-0.565 -0.585 -0.931 2.848 4.545 -0.567 3.461 -2.044
-1.211 -2.208 -2.442 3.583 3.635 -1.372 0.562 -2.314
-1.643 -1.136 -3.678 0.699 3.703 -1.613 -3.156 -0.586
-0.761 -2.707 -1.631 3.732 0.182 -1.478 0.411 -2.652
->
-2.044 3.461 -0.567 4.545 2.848 -0.931 -0.585 -0.565
-2.314 0.562 -1.372 3.635 3.583 -2.442 -2.208 -1.211
-0.586 -3.156 -1.613 3.703 0.699 -3.678 -1.136 -1.643
-2.652 0.411 -1.478 0.182 3.732 -1.631 -2.707 -0.761

-0.428 -0.297 1.215 5.521 -0.041 4.230 -4.034 -5.589 -0.748 -5.049
0.371 -0.691 0.853 -0.063 -0.085 -0.449 0.232 -0.417 -0.917 1.548
-0.513 1.613 0.372 0.001 2.098 0.527 -0.139 -0.366 1.210 -1.145
-0.873 -0.041 -0.922 0.187 -0.061 0.971 -0.708 0.177 0.865 0.457
-1.388 -0.296 1.439 -0.916 0.440 1.228 -0.595 -0.958 1.560 -2.171
-0.557 0.032 0.295 0.333 0.283 0.309 -0.037 0.132 0.341 -0.193
-1.219 -0.137 1.074 0.363 -0.766 0.839 -1.133 1.755 0.100 -2.644
-2.310 -0.487 0.028 0.519 0.353 -1.191 -0.712 -0.091 0.522 0.389
->
-5.049 -0.748 -5.589 -4.034 4.230 -0.041 5.521 1.215 -0.297 -0.428
1.548 -0.917 -0.417 0.232 -0.449 -0.085 -0.063 0.853 -0.691 0.371
-1.145 1.210 -0.366 -0.139 0.527 2.098 0.001 0.372 1.613 -0.513
0.457 0.865 0.177 -0.708 0.971 -0.061 0.187 -0.922 -0.041 -0.873
-2.171 1.560 -0.958 -0.595 1.228 0.440 -0.916 1.439 -0.296 -1.388
-0.193 0.341 0.132 -0.037 0.309 0.283 0.333 0.295 0.032 -0.557
-2.644 0.100 1.755 -1.133 0.839 -0.766 0.363 1.074 -0.137 -1.219
0.389 0.522 -0.091 -0.712 -1.191 0.353 0.519 0.028 -0.487 -2.310

0.050 3.691 1.481 -1.145 -0.370 -1.310 -1.173 -0.194 -0.130
-1.121 1.748 2.442 0.271 0.142 -0.037 -1.259 -0.975 0.489
-1.220 1.812 -1.065 0.564 1.329 0.113 0.894 -1.861 -0.167
1.131 5.551 1.463 -0.371 -2.334 -1.059 -1.474 0.687 -0.323
->
-0.130 -0.194 -1.173 -1.310 -0.370 -1.145 1.481 3.691 0.050
0.489 -0.975 -1.259 -0.037 0.142 0.271 2.442 1.748 -1.121
-0.167 -1.861 0.894 0.113 1.329 0.564 -1.065 1.812 -1.220
-0.323 0.687 -1.474 -1.059 -2.334 -0.371 1.463 5.551 1.131

-4.852 -0.191 1.617 -0.556 5.970 -3.501 -3.440 -0.422 -1.282 -2.078 -4.825
0.462 5.879 1.376 3.882 1.962 2.122 0.626 0.630 3.050 -2.294 4.794
-1.995 4.037 5.955 0.084 1.998 5.881 -5.945 4.272 4.645 0.978 2.583
0.358 1.052 0.250 5.148 4.274 2.958 4.996 0.686 1.078 -2.691 -4.551
0.088 -3.932 1.144 1.261 3.047 -5.821 2.720 -4.778 -0.123 4.456 -2.433
-2.120 3.724 3.105 5.250 0.501 -4.587 -1.705 -2.481 -4.998 3.887 -4.597
0.497 3.801 0.093 5.231 -0.349 -0.573 -4.715 -4.750 4.137 5.125 5.791
-1.969 -3.660 5.564 5.542 -2.116 -3.909 -4.457 5.300 -2.759 -0.611 -1.054
->
-4.825 -2.078 -1.282 -0.422 -3.440 -3.501 5.970 -0.556 1.617 -0.191 -4.852
4.794 -2.294 3.050 0.630 0.626 2.122 1.962 3.882 1.376 5.879 0.462
2.583 0.978 4.645 4.272 -5.945 5.881 1.998 0.084 5.955 4.037 -1.995
-4.551 -2.691 1.078 0.686 4.996 2.958 4.274 5.148 0.250 1.052 0.358
-2.433 4.456 -0.123 -4.778 2.720 -5.821 3.047 1.261 1.144 -3.932 0.088
-4.597 3.887 -4.998 -2.481 -1.705 -4.587 0.501 5.250 3.105 3.724 -2.120
5.791 5.125 4.137 -4.750 -4.715 -0.573 -0.349 5.231 0.093 3.801 0.497
-1.054 -0.611 -2.759 5.300 -4.457 -3.909 -2.116 5.542 5.564 -3.660 -1.969

5.860 -5.557
4.567 1.376
->
-5.557 5.860
1.376 4.567

-1.152 -0.085 0.936 0.009 0.278 -1.110 -1.074 -0.203
-0.744 4.652 0.867 0.168 0.161 1.087 1.018 -1.281
-0.927 0.579 1.122 0.245 0.758 0.042 0.872 -0.452
1.894 -0.886 0.345 -2.728 -1.390 0.318 0.609 -1.194
0.408 0.029 -0.851 1.619 1.090 1.869 2.783 0.783
-0.093 0.161 0.068 0.370 0.382 0.427 0.806 0.046
-1.804 2.794 -0.215 2.877 1.539 0.724 0.651 0.713
-0.689 2.083 1.353 1.293 2.051 2.558 5.057 -0.705
2.569 -0.093 0.699 -3.365 -1.423 1.450 2.449 -1.908
->
-0.203 -1.074 -1.110 0.278 0.009 0.936 -0.085 -1.152
-1.281 1.018 1.087 0.161 0.168 0.867 4.652 -0.744
-0.452 0.872 0.042 0.758 0.245 1.122 0.579 -0.927
-1.194 0.609 0.318 -1.390 -2.728 0.345 -0.886 1.894
0.783 2.783 1.869 1.090 1.619 -0.851 0.029 0.408
0.046 0.806 0.427 0.382 0.370 0.068 0.161 -0.093
0.713 0.651 0.724 1.539 2.877 -0.215 2.794 -1.804
-0.705 5.057 2.558 2.051 1.293 1.353 2.083 -0.689
-1.908 2.449 1.450 -1.423 -3.365 0.699 -0.093 2.569

-1.524 -0.608 -1.916 -3.840 -0.137 1.267 -2.043 -1.734 -0.829 1.914 1.301
0.467 -1.554 -0.863 2.433 0.473 1.031 3.925 2.444 -1.557 0.634 -1.084
-3.312 -1.748 1.032 -0.658 1.170 -0.326 -1.822 -2.068 2.486 -0.768 2.197
1.525 2.204 0.809 1.116 -0.505 1.572 2.994 0.761 3.085 0.295 -2.180
-0.481 3.006 -1.210 0.880 -0.193 -0.931 -0.052 0.528 -4.582 -0.910 1.158
1.422 0.577 -0.269 3.640 -0.051 -0.171 1.672 -1.055 -3.791 1.251 0.527
-0.403 0.495 -0.926 -2.892 -2.204 -2.653 0.535 -1.500 -3.241 -1.112 0.511
0.497 -0.484 -2.028 -4.114 -1.205 -1.199 -0.305 -1.971 -1.734 0.552 2.048
->
1.301 1.914 -0.829 -1.734 -2.043 1.267 -0.137 -3.840 -1.916 -0.608 -1.524
-1.084 0.634 -1.557 2.444 3.925 1.031 0.473 2.433 -0.863 -1.554 0.467
2.197 -0.768 2.486 -2.068 -1.822 -0.326 1.170 -0.658 1.032 -1.748 -3.312
-2.180 0.295 3.085 0.761 2.994 1.572 -0.505 1.116 0.809 2.204 1.525
1.158 -0.910 -4.582 0.528 -0.052 -0.931 -0.193 0.880 -1.210 3.006 -0.481
0.527 1.251 -3.791 -1.055 1.672 -0.171 -0.051 3.640 -0.269 0.577 1.422
0.511 -1.112 -3.241 -1.500 0.535 -2.653 -2.204 -2.892 -0.926 0.495 -0.403
2.048 0.552 -1.734 -1.971 -0.305 -1.199 -1.205 -4.114 -2.028 -0.484 0.497

0.538 0.690 -0.230 -0.762 -0.018 -0.527 -0.309 -0.728 -0.431 -0.882 -0.511
-1.148 -1.672 -2.206 0.230 -1.502 -0.473 -0.589 -0.171 0.255 1.126 -0.601
3.509 2.228 2.007 0.554 -0.576 -0.935 -1.643 -2.664 -3.487 -3.060 -5.421
4.792 3.891 1.519 1.818 1.213 0.536 -0.786 -0.914 -2.244 -4.383 -2.609
->
-0.511 -0.882 -0.431 -0.728 -0.309 -0.527 -0.018 -0.762 -0.230 0.690 0.538
-0.601 1.126 0.255 -0.171 -0.589 -0.473 -1.502 0.230 -2.206 -1.672 -1.148
-5.421 -3.060 -3.487 -2.664 -1.643 -0.935 -0.576 0.554 2.007 2.228 3.509
-2.609 -4.383 -2.244 -0.914 -0.786 0.536 1.213 1.818 1.519 3.891 4.792

-0.123 0.769 4.401 -1.436 -2.031 0.510
-1.666 1.598 2.827 -2.045 -3.544 0.768
2.192 0.769 4.401 -0.523 -0.517 -0.267
-2.437 2.979 2.512 -2.350 -2.787 0.768
-0.894 1.045 3.771 -2.045 -2.787 0.510
->
0.510 -2.031 -1.436 4.401 0.769 -0.123
0.768 -3.544 -2.045 2.827 1.598 -1.666
-0.267 -0.517 -0.523 4.401 0.769 2.192
0.768 -2.787 -2.350 2.512 2.979 -2.437
0.510 -2.787 -2.045 3.771 1.045 -0.894
---
1.619 -0.272 1.458 -1.509
-1.632 -1.092 1.116 -2.078
3.803 -2.687 2.755 0.541
2.145 1.470 -0.330 -1.762
0.661 0.883 4.493 3.183
->
1.619 -0.272
-1.632 -1.092

-2.982 1.447 -6.132
2.082 -0.374 -1.591
-0.092 0.685 0.649
-0.298 0.013 -0.673
-1.013 1.473 -0.039
->
-2.982 1.447
2.082 -0.374

1.944 0.570 4.801 -0.330
-0.159 -3.443 5.752 2.977
->
1.944 0.570
-0.159 -3.443

5.290 0.578
2.740 5.396
3.841 4.451
4.225 0.168
5.879 1.793
->
5.290 0.578
2.740 5.396

0.369 5.448
1.405 4.412
2.434 3.383
1.068 4.749
->
0.369 5.448
1.405 4.412

-2.053 3.919 4.234 4.358 -0.911
3.312 -3.416 -1.744 1.790 2.202
->
-2.053 3.919
3.312 -3.416
